rotation ticks, each row followed by its count of ticks:
The counts run from 0 to 708.
[149 121 115  88 140 127 130 112  95  96 151 162 130 145 152 170 142 148
 179 177 102 141  71 127 119 163 126 111 102  71 138 156 143 159 131 139
 114 127 108 143 153 159 105 178 146 130 146 132 157]
316
[145 133 164  92 116 166 125  71 124  94 154 103 125 141 144 176 134 163
 167 170  80 167  83 118 166 162 157 122 125 108 161 151 111 119 141 127
 126 119 127 112 136 168 125 175 129 124 130 109 134]
464
[169  92 154 106 103 170 140 109 175 127 169 142 147 122 137 134 132 164
 158 165  91 188 102 124 133 161 161 134 148  95 153 176 145 147 116 163
 136 143 149 119 139 126 107 152 123 157 166 113 111]
449
[149  94 143 110 157 164 103 113 149 131 119 129 119 175 161 173 130 135
 175 182  90 133 131 158 181 169 152 118 148  74 155 143 130 144 150 126
 142 136 153 129 111 130 136 177 158 132 130 169 111]
675
[192 108 121 125  92 151 156 102 122 107 143 164 101 118 168 131 122 162
 145 165 104 172 140 128 125 163 122 139 122  87 154 126 157 131 112 115
 137 120 127 158 170 133  81 192 135 138 135 177 129]
181
[122  97 116  80 148 165 135 121 132 131 141 147 138 129 151 199 153 129
 121 158  68 164 104 152 126 129 155 113 145  92 153 157 124 150 120 118
 146 150  93 145 105 159 126 180 179 125 172 152 121]
508
[169 119 144 109 132 169 146 107 132 108 156 172 124 133 166 152  96 152
 155 154  86 136 110 106 144 190 176 143 157 107 127 160 122 162 155 108
 156 112 119 170 145  90 107 157 127 160 147 153 120]
2
[154 102 116 102 166 144 135  96 152 104 150 164 158 155 167 171 134 166
 177 162  99 154 100 135 181 140 168 120 134  85 160 138 135 136 162 125
 147 112 147 115 107 137 137 153 119 137 140 140 137]
303
[156 124 125 114 129 155 143 122 109 121 174 178 135 134 158 151 142 137
 194 148 117 157 146 152 106 157 187 129 145 111 132 114 136 164 152 128
 162  84 150 152 129 154  94 185 129 122 142 149 133]
156
[160 117 156 125 111 196 114 123 130 139 170 116 118 147 144 139 140 131
 144 162  87 175 141 145 154 164 147 147 169 100 145 166 170 161 107 112
 137 112 134 145 126 150  98 163 157 167 168 118 125]
637
[146  94 171 128 107 172 116  91 164 142 138 134 130 148 151 127 130 164
 159 148  91 196 129 172 141 139 143 115 142 112 178 135 151 123  65 127
 134 139 123 109 115 154 117 198 139 116 145 125 126]
67
[113 131  90 131 141 157 142 160 152 127 143 166 123 147 162 171 148 173
 170 159  71 183 118 154 126 129 192 126 137  77 169 156 120 142 122 128
 133 134 116 154 115 139 102 144 168 134 130 130 114]
135
[142  97 172 109 158 172 118  78 130 118 131 160 137 151 142 137 133 128
 173 147  83 146 119 142 127 155 173 100 147 122 177 137 142 125 139 154
 175  74 157 130 135 126 100 155 106 104 129 176 147]
420
[117  98 105  91 178 133 142 113 106 130 165 133 120 149 133 143 146 129
 152 147  63 176 116 171 112 143 160 134 134  86 143 152 158 179 141 128
 146  77 132 145  99 139  99 162 124 109 158 161 122]
121
[133  98 142 112 151 157 106 110 143 154 129 130 120 172 178 163 131 149
 181 166  83 140 124 181 168 164 166 128 158  87 154 143 135 155 148 116
 150 132 155 135 101 126 142 179 150 132 134 155 114]
676
[143 101 128 121 127 161 132 127 133  89 144 185  83 131 146 124 120 151
 147 149  73 191 123 119 135 153 153 115 125 114 137 121 126 143  96  98
 140 109 130 165 149 134  85 192 143 102 150 177  97]
553
[173 141 159 129 119 164 122 116 148 114 149 155 125 171 152 118 120 152
 180 165  95 183 112 112 143 181 149 127 131 102 185 135 143 127  96 144
 132 128 160 115 190 141  98 150 135 148 150 121 133]
445
[136  76 134  90 146 158 131 107 123  96 138 148 142 147 127 158 138 140
 175 162  72 171 117 138 168 160 139 103 110  90 175 127 105 138 133 140
 141 127 181 150 119 170 107 132 156 126 144 138 101]
285
[163 118 149  93 137 171 141  82 128 152 158 115 132 163 142 139 123 146
 119 137  67 173 138 133 145 163 179 153 158 105 178 143 141 135 138 120
 162 125 139 115 120 124 138 165 131 137 180 150 125]
642
[131 114 156  91  88 164 135 100 120  92 137 138 100 101 154 184 114 145
 154 117  70 135 115 140 139 157 151  96 118 140 136 173 128 164 106 111
 140 116 104 167 138 146  97 194 136 136 137 126 146]
205
[183 125 159 108 141 147 145  96 119 122 157 150 107 115 166 157 120 158
 162 151  85 140 105 102 125 191 137 125 127 113 156 150 121 154 139 106
 181  97 119 191 128 122 108 165 127  99 135 161 124]
11
[166  91 116 115 127 141 152  97 192  97 126 174 138 133 133 143 116 156
 159 136  82 170 151 161 144 122 184 131 136  92 163 135 133 138 140 129
 165  96 146 152 119 112  94 163 110 130 129 156 115]
565
[155 102 130 118 132 157 122 105 183  77 108 174  93 139 127 137 118 161
 135 170  78 179 122 136 136 133 171 134 125  77 144 139 109 107 131 117
 131 128 125 127 155 105  99 184 149 131 130 165 110]
557
[152 127 126  86 140 109 144 110 137 108 165 146 128 129 151 166 137 168
 162 152 104 165  67 145  85 151 152 116 106  70 151 167 134 155 131 138
 140 128 110 109 121 141 107 177 136 118 159 129 156]
314
[169  99  87 110 155 124 157 107 124 132 168 152 143 139 160 144 147 152
 160 171  80 168  80 143 144 150 142 145 133  74 151 162 153 163 144 136
 151 116 130 126 115 125 119 174 124 122 146 148 133]
306
[141 124 173  91 106 175 125 104 130 108 146 124 120 171 142 140 127 156
 150 129  84 172 149 147 126 166 178 115 137  95 182 142 147 134 103 134
 127 136 160 108 154 146 108 146 149 163 175 126 137]
632
[118 126 164 119 124 167 131  91 111 127 147 153 119 117 154 142 136 144
 187 153  70 165  93 147 107 158 158 115 140 144 154 176 140 136 122 142
 126  88 133 140 151 122  69 171 118 100 115 126 123]
425
[140 100 129 108  95 180 139 115 112 107 143 160 120 126 162 171 118 158
 163 152 101 143 135 152 126 136 153 132 131 102 135 144 127 148 117 106
 117 136  59 185 115 170  85 187 164 139 152 123 135]
357
[122 118 167  84 124 167 119  87 128 153 144 124 115 138 126 142 114 122
 145 144  59 163 109 141  83 153 152 118 134 113 174 182 152 149 102 153
 135 123  96 135 141 126 101 177 135 101 154 146 114]
238
[170  91 144 111 126 154 115 114 167 105 109 157 131 140 151 179 148 137
 135 165  70 141 124 122 153 171 156 111 128  95 172 152 104 133 116 136
 181 155 148 152 137 131 130 171 160 135 128 156 148]
24
[147  74 155 114 113 166 111 112 143 122 151 170 154 153 150 153 128 130
 154 148  90 158  89 118 144 159 152  98 125 118 161 155 122 145  79 146
 147 169  92 142 140 144 124 167 154 137 167 112 133]
60
[184 128 124 111  88 153 156  95 175 128 131 120 143 137 135 173 119 151
 163 137  86 151 156 159 142 146 170 133 147 104 163 135 133 143 128 117
 180 106 127 161 126 147 122 206 108 128 125 139 141]
193
[126  92 139 106 137 171 107 115 115  98 157 142 114 185 140 140  99 136
 177 151  85 156 125 144 171 158 132 117 110  90 169 119 137 163 107 107
 113 111 112 169 123 166  99 139 138 133 167 111 128]
97
[166  93 161 111 166 157 117  76 143 134 144 131 139 168 132 116 117 133
 194 161  89 157 124 157 154 158 156 148 151  87 181 139 126 124 149 135
 131  76 141 139 107 155 101 137 131 110 140 131 122]
268
[166 109 168 107 123 158 121 125 144  88 134 154 111 111 166 194 131 146
 179 135  92 128 125 130 151 176 135  87 109 109 152 161 116 159 114 115
 161 116 153 165 146 152  88 159 156 140 126 136 135]
21
[122  77 193 114 148 170 107  98 133 137 149 150 106 137 163 101 126 158
 140 132  72 192 112 149 117 152 156 126 141 111 170 166 139 133  98 121
 127 113 134 115 114 114  95 151 153 129 167 149 114]
255
[139 149 139  92 164 137 123 115 141 144 153 158 103 139 160 166 123 132
 170 172  74 151  72 142 131 170 146 125 149 110 128 172 124 173 132 100
 139 119 103 117 155 122 119 193 150 103 136 146 121]
687
[121  98 181  72 126 161 118  67 120 143 125 129 131 144 127 149 111 132
 158 130  57 159 114 163  85 147 165 109 134 116 176 168 155 141 121 158
 135 117 107 135 120 123 107 171 126 100 153 148 126]
237
[141  80 145  99 131 160 127  55 110 118 142 120 152 162 135 120 110 138
 161 150  71 161 109 174 156 135 154 156 130 108 170 139 130 130 134 130
 122 108  91 121  96 154 118 178 121  98 157 136 136]
84
[149 107 150 106 174 124 129 118 149 123 128 186 124 146 182 134 133 140
 184 130  94 152 118 169 112 155 155 105 113  90 181 123 102 145  99 114
 154 116 134 120 128 161 108 160 165 100 142 160 148]
699
[185 120 130 139 107 150 136 122 155  86 136 165 128 142 177 142 141 157
 159 133  96 158 148 153 137 156 178 146 137  97 169 121  88 127 106 103
 172 121 127 153 135 156 103 163 154 144 140 134 164]
175
[127  90 125 101 121 147 143 128 134 109 165 169 143 128 173 182 156 170
 171 140 115 169 104 165 120 132 169  99 116  96 149 152 129 160 114 139
 150 150 119 147  88 164 116 179 153 140 154 115 142]
322
[127 128 115 111 166 174 105 124 135  97 155 127 105 162 121 162 124 146
 175 190  86 159 118 129 164 139 139 117 139  67 129 137 175 160 150 121
 126  89 126 140 130 151 104 168 135 144 149 150  97]
114
